One turn sends every row of this set to another row. A few are shown first. Where does it send the rows asked after them?
fid: 23.7  4.6  -7.0  6.2  1.6  -15.0  -9.9  0.8  -2.5  -1.9  29.3  -7.3  -16.6  -4.0  20.7  6.3  12.7  26.8  5.0  -26.4  5.2  -13.1  4.7  24.6  10.2  27.7  2.7  -2.0  -8.7  -3.7  9.1  -15.2  6.1  -13.7  3.1  -15.4
Fabe: 10.0  -11.2  -2.7  -12.2  -4.7  -11.6  -16.7  2.1  4.9  -13.9  24.7  -28.3  -6.6  22.5  12.4  -19.4  2.4  7.9  4.1  -16.2  0.9  -2.9  8.8  50.0  26.2  13.2  1.1  15.6  -11.9  -6.9  13.5  -4.3  -15.8  -10.8  -9.5  23.4
nale: -8.3  15.9  -2.8  3.3  -9.0  -15.2  3.2  -12.6  3.9  -7.9  24.4  -25.9  -22.9  -6.9  9.2  1.0  10.7  3.8  11.4  -31.5  -2.0  5.2  0.0  5.3  5.6  32.8  4.8  12.3  -5.0  -4.4  29.0  -31.6  3.5  -23.0  12.8  -18.7
fafo: 2.0  -11.2  -3.0  5.3  -6.7  -18.3  -1.8  12.0  -19.3  -28.3  15.5  -13.1  -16.2  6.7  1.0  -13.3  29.4  -14.7  -0.3  0.2  -7.0  22.3  18.9  36.4  18.7  12.3  -4.7  9.0  -32.0  5.8  28.6  -3.5  -0.1  -11.2  9.5  13.3
Felet: 8.5  -3.7  -6.7  3.1  -3.1  -24.6  -7.1  -3.7  5.2  -9.1  21.1  -22.0  -20.5  23.4  19.5  -0.5  -8.5  29.5  12.6  -16.0  9.1  -18.0  -0.5  26.8  17.5  24.5  -9.2  6.9  -16.3  -12.4  1.6  -6.2  -11.5  -19.1  -9.7  -2.0
besod: -2.0  -11.4  10.4  -6.1  -7.5  -8.5  -3.6  -3.6  -1.2  -13.5  8.8  -19.0  7.9  2.5  10.3  -9.5  14.0  -12.4  10.6  -15.3  5.5  24.5  19.1  26.5  18.4  3.5  -10.9  12.3  -11.0  2.3  29.9  -6.4  -16.1  16.4  0.0  24.6
vopi: -26.0  7.7  -12.6  16.5  -6.3  -5.2  -10.3  14.6  -4.9  -26.5  25.9  -17.8  -19.9  -0.9  2.5  -6.8  3.9  7.0  2.4  -21.2  -3.5  -0.3  3.7  5.8  -4.7  20.0  1.9  1.4  -17.7  -5.3  23.4  -15.3  3.9  -40.6  -4.8  -20.7
Peval: 1.1  -16.1  -2.1  -9.0  -3.6  -18.1  -13.3  16.4  11.7  -18.2  19.6  -21.4  1.9  22.4  13.2  -15.8  -0.9  -16.9  -5.4  -42.6  0.8  -1.6  2.6  45.0  24.9  0.0  -5.9  9.5  -19.9  -22.1  24.5  -0.1  -2.1  3.7  0.8  -5.2
Vevog: -2.3  -13.9  -1.1  -5.7  -20.2  -3.2  6.0  2.3  15.4  -21.3  4.3  13.9  9.6  26.9  8.3  -3.0  14.8  7.9  -0.1  -11.4  -0.6  7.4  12.2  20.8  -17.8  0.2  -13.7  7.0  -25.2  -22.6  22.9  -26.7  5.4  -8.0  12.6  -15.6
kalef: -14.4  0.1  -10.8  -9.1  3.3  -18.1  -11.2  -6.8  8.5  -31.2  29.8  -35.2  -22.6  -1.0  2.1  -22.2  -7.5  -3.0  11.7  -4.8  -5.2  20.1  13.6  9.3  -1.9  24.6  -34.8  4.5  -27.4  0.0  26.9  -26.3  -3.6  -10.2  -2.7  0.2
Dag: 9.6  -17.8  -4.3  -14.6  3.2  -15.7  -11.1  0.2  12.1  -14.7  2.1  -12.0  6.5  8.9  27.2  -3.1  3.4  10.4  4.0  -24.8  5.4  -0.5  2.9  27.8  23.2  3.3  -2.3  4.2  -7.6  -17.3  11.5  0.0  -24.6  12.3  -8.5  7.9
dekor: -4.9  -22.6  -0.1  -5.5  -3.6  -13.8  2.1  2.9  13.9  -13.8  9.2  18.0  18.6  15.0  5.7  -4.9  16.2  4.6  19.2  -8.4  -13.3  8.8  9.7  30.2  -14.3  12.9  -15.1  4.4  -15.9  -18.0  14.4  -28.3  11.4  -14.8  12.5  -8.3
sigov: -19.4  -6.7  -5.1  -2.6  10.5  -41.0  5.5  5.7  3.5  -21.3  21.1  -14.1  -9.9  0.4  7.5  -13.9  2.9  -13.7  23.9  -22.4  -5.9  16.8  12.3  17.6  10.1  31.9  -32.9  -5.8  -31.9  -5.6  33.7  -20.2  8.6  -6.4  12.0  -19.0
zomuz: 7.5  4.3  -10.2  -17.1  -3.2  -24.6  -2.5  -14.4  10.5  -27.5  21.1  -15.4  -27.4  -12.0  9.8  -13.1  11.7  -11.7  -5.4  -10.6  -1.6  20.3  14.7  4.3  9.7  27.6  -21.0  0.8  -23.3  0.5  30.2  -27.5  3.6  1.4  17.1  -15.7
kes: -34.6  8.1  -2.8  11.4  -7.8  -9.5  0.6  17.8  1.5  -11.0  36.3  -7.4  -2.9  6.8  11.7  -9.2  -2.7  2.3  18.1  -32.8  3.6  -9.4  9.6  12.7  10.8  32.1  -8.1  4.1  -13.6  -8.0  29.4  -15.0  5.0  -24.6  -1.8  -24.0
bimos: -12.9  -5.1  6.7  -4.2  3.3  -18.3  -8.1  -16.8  1.0  -15.8  14.9  -13.5  -0.2  -9.9  2.2  -10.9  10.3  0.4  12.7  -7.0  2.5  24.1  30.2  3.4  9.4  21.6  -32.8  -10.7  -24.5  2.9  31.0  -20.7  -8.9  6.3  5.3  0.0
Tatok: 22.9  -13.0  -14.1  -24.3  5.5  -8.2  -18.1  7.6  13.6  -13.8  18.9  -12.8  -5.9  -3.5  13.3  -15.0  10.8  -1.8  -2.4  -30.5  2.6  1.6  -1.1  39.9  21.8  13.4  11.6  9.1  3.3  -5.5  12.3  -12.5  -4.8  -12.0  3.9  0.3
Bog: -28.1  0.3  2.2  2.0  3.4  -8.7  -9.4  -13.9  7.9  -8.8  17.6  -23.2  1.9  -7.5  1.9  -5.9  -2.7  14.2  17.8  -27.1  -0.4  7.2  10.7  -8.4  1.6  25.9  -13.4  -3.2  -7.6  -13.1  26.2  -24.1  -14.8  -15.3  -3.1  -17.1
nisok: 0.6  -6.4  -1.0  12.5  -0.2  -1.7  -9.5  1.5  -1.5  -2.7  16.8  -12.8  1.9  4.2  20.2  9.3  -0.8  31.5  9.7  -25.1  9.6  -10.1  1.8  3.8  3.9  14.7  -6.4  2.9  -8.6  -18.2  10.4  -5.4  -15.6  0.0  -14.1  -14.2
gen: 5.3  -17.6  -11.8  4.6  0.4  -10.0  -5.9  23.0  -0.6  -4.6  23.6  1.6  -6.2  20.6  9.2  3.7  5.2  15.1  7.3  -30.0  18.3  -15.9  2.4  27.4  21.9  16.0  -17.2  -0.8  -25.6  -20.0  10.9  -1.0  -5.4  -15.1  3.5  -26.4
ralit: 10.1  -16.2  -5.4  -8.4  1.8  -5.2  -13.1  3.7  -7.2  -20.0  28.5  -30.8  -13.2  7.9  -4.2  -21.0  9.6  -4.3  9.1  0.2  0.6  24.8  19.0  36.6  11.5  12.9  -27.1  11.9  -29.4  4.9  25.5  -13.0  -9.3  -0.5  -0.6  21.6
vid: -6.4  -7.6  6.4  -0.1  -17.0  -12.5  8.8  2.0  8.2  -17.2  11.3  12.3  19.7  19.9  18.4  -10.8  17.9  11.2  10.5  -12.5  -15.9  6.2  19.5  31.7  -17.4  14.9  0.6  6.2  -19.2  -17.6  27.3  -25.7  13.5  -5.1  6.5  -3.8
Zed: 24.2  -8.1  -1.0  -5.9  -8.3  3.2  -6.0  7.4  -2.8  -17.5  24.5  -18.9  -14.2  -7.5  4.0  -11.9  17.1  -20.6  -5.5  -13.4  9.7  24.7  8.1  25.1  11.4  8.7  -8.9  21.0  -11.8  9.2  24.1  -13.3  5.9  7.5  9.0  4.0
nez: 2.1  -9.7  -4.1  -2.6  -7.6  -26.7  -11.7  10.7  3.1  -31.5  8.6  -18.4  -11.7  18.0  19.8  -14.6  7.6  -11.8  -10.6  -21.9  -7.7  -0.8  -0.8  42.2  25.2  4.0  16.4  12.6  -15.5  -10.9  12.8  5.4  -0.6  -13.4  -4.0  6.8
Bikal: -18.6  10.3  -8.8  7.3  -9.8  -9.9  2.6  -1.3  2.7  -18.7  27.2  -31.8  -27.0  11.6  10.6  -5.6  -9.0  21.0  17.2  -12.9  8.4  -0.6  1.7  0.9  -2.4  30.2  -15.6  13.2  -18.8  -4.4  21.1  -22.1  -8.7  -24.6  -8.8  -10.7
zeko: -3.0  -12.6  10.2  -0.2  -14.4  -23.9  6.0  -9.0  18.3  -17.6  0.6  2.2  12.5  26.2  13.0  -4.8  8.9  1.2  7.2  -21.1  -13.7  8.9  7.3  29.3  -18.0  2.9  -9.4  7.4  -20.2  -24.5  19.8  -26.7  14.8  -5.0  12.1  -10.8
kan: 9.2  -11.9  -15.1  12.7  0.7  -22.2  -8.6  16.3  -2.5  -24.0  9.2  -9.6  -24.6  15.0  13.6  5.4  3.3  16.9  -1.6  -17.8  7.2  -10.3  -7.8  20.3  9.0  10.6  -0.6  1.2  -23.7  -14.6  0.4  1.1  0.6  -26.3  -4.9  -21.6
mibos: -2.1  -9.2  -1.4  -0.6  -8.1  -10.4  10.9  22.3  -12.9  -21.4  19.7  -18.6  -6.7  13.3  10.3  -17.7  20.1  -13.1  5.6  -20.4  3.5  22.8  22.0  32.8  11.9  13.8  -15.5  9.0  -38.2  -3.1  47.4  -8.1  -0.9  13.4  8.8  -0.5
Fel: -17.6  -3.1  -9.1  3.0  8.0  -33.7  -16.2  -2.8  -1.6  -34.0  22.0  -16.1  -19.7  -8.6  -4.5  -14.6  10.2  -16.3  5.5  -8.6  -17.6  19.4  14.0  19.3  6.6  21.6  -21.8  -9.6  -28.5  -1.0  24.1  -18.5  9.9  -27.1  9.4  -8.8
kened: -11.1  -9.5  3.2  -1.4  -17.5  -2.0  -6.9  3.1  19.8  -21.0  19.2  14.9  19.7  15.4  8.8  -9.1  5.1  -4.1  4.8  -13.9  -10.3  2.8  11.4  24.5  -18.5  1.1  -14.2  8.7  -11.5  -18.0  16.6  -26.5  16.2  -9.7  5.1  -9.4

vid turns into -> kened
kes turns into -> Peval
Dag turns into -> bimos
And these:
ralit turns into -> Bikal
Fel turns into -> kan
nale turns into -> Tatok

